Look-ups in named tables: a row name and a column name give one cell, copied from the table.

zezenup =
,zoz,suz,reberaf
gek,189,506,890
nefaros,823,833,550
pozoda,961,868,665
rini,903,857,594
suvega,523,764,242
pifaker,570,699,698
los,661,763,570
viz,363,675,371
tup,738,799,544
zikuzo,600,725,621
nilopa,727,862,189

suz of nefaros: 833
reberaf of tup: 544
suz of tup: 799
reberaf of nefaros: 550
zoz of los: 661
suz of rini: 857
zoz of nefaros: 823
suz of pozoda: 868
reberaf of pozoda: 665
zoz of nilopa: 727
zoz of tup: 738
reberaf of suvega: 242

laz:
|  | kef | mekekat | tukerod | faz | tuga | zerem | geta | bafi | mupes | rero |
|---|---|---|---|---|---|---|---|---|---|---|
| gid | 507 | 419 | 6468 | 2843 | 9258 | 389 | 231 | 833 | 508 | 7339 |
| komep | 522 | 434 | 6462 | 2849 | 9242 | 404 | 247 | 846 | 523 | 7330 |
| tudut | 8183 | 8255 | 3352 | 6291 | 1089 | 8275 | 8405 | 7919 | 8180 | 2645 |
| boded | 572 | 485 | 6442 | 2872 | 9189 | 457 | 301 | 892 | 574 | 7299 |
| nir | 599 | 512 | 6429 | 2883 | 9159 | 487 | 331 | 918 | 602 | 7282 |
| tifen | 8730 | 8813 | 3130 | 6536 | 508 | 8837 | 8987 | 8423 | 8726 | 2311 |
| pidudum | 8584 | 8664 | 3187 | 6469 | 662 | 8691 | 8834 | 8289 | 8583 | 2398 |
| kud | 616 | 529 | 6422 | 2890 | 9141 | 506 | 350 | 933 | 620 | 7270 |
| pano | 8971 | 9059 | 3032 | 6644 | 251 | 9085 | 9244 | 8646 | 8967 | 2164 |

boded, geta -> 301
tifen, geta -> 8987
tudut, geta -> 8405
pidudum, mekekat -> 8664
gid, geta -> 231
pidudum, faz -> 6469
tifen, tuga -> 508
gid, tuga -> 9258
pidudum, mupes -> 8583
komep, bafi -> 846
Which row has the largest rero? gid

vudu =
|  | tak | munuv | saliso | nem | lorariz | fiduvo | pagube | lufav | fufiva | pudi |
|---|---|---|---|---|---|---|---|---|---|---|
| fepes | 97 | 233 | 209 | 178 | 12 | 8 | 93 | 50 | 111 | 28 |
| birete | 33 | 35 | 78 | 80 | 138 | 133 | 163 | 163 | 78 | 235 |
| memor | 229 | 179 | 224 | 219 | 172 | 101 | 6 | 50 | 234 | 79 |
| gel | 223 | 232 | 236 | 150 | 105 | 81 | 55 | 221 | 214 | 120 |
| lifis | 115 | 231 | 204 | 176 | 44 | 28 | 79 | 38 | 132 | 35 |
| babivaz | 207 | 79 | 152 | 58 | 203 | 168 | 55 | 177 | 193 | 214 |
| papib | 210 | 23 | 57 | 34 | 227 | 226 | 41 | 113 | 226 | 218 |
| kezabi | 230 | 146 | 201 | 9 | 232 | 229 | 124 | 226 | 207 | 121 |
| mategu | 7 | 7 | 8 | 236 | 7 | 5 | 236 | 7 | 6 | 236 |

fepes, nem => 178
mategu, fufiva => 6
kezabi, munuv => 146
memor, saliso => 224
kezabi, tak => 230
papib, pudi => 218
memor, tak => 229
memor, pudi => 79
fepes, lorariz => 12
papib, munuv => 23

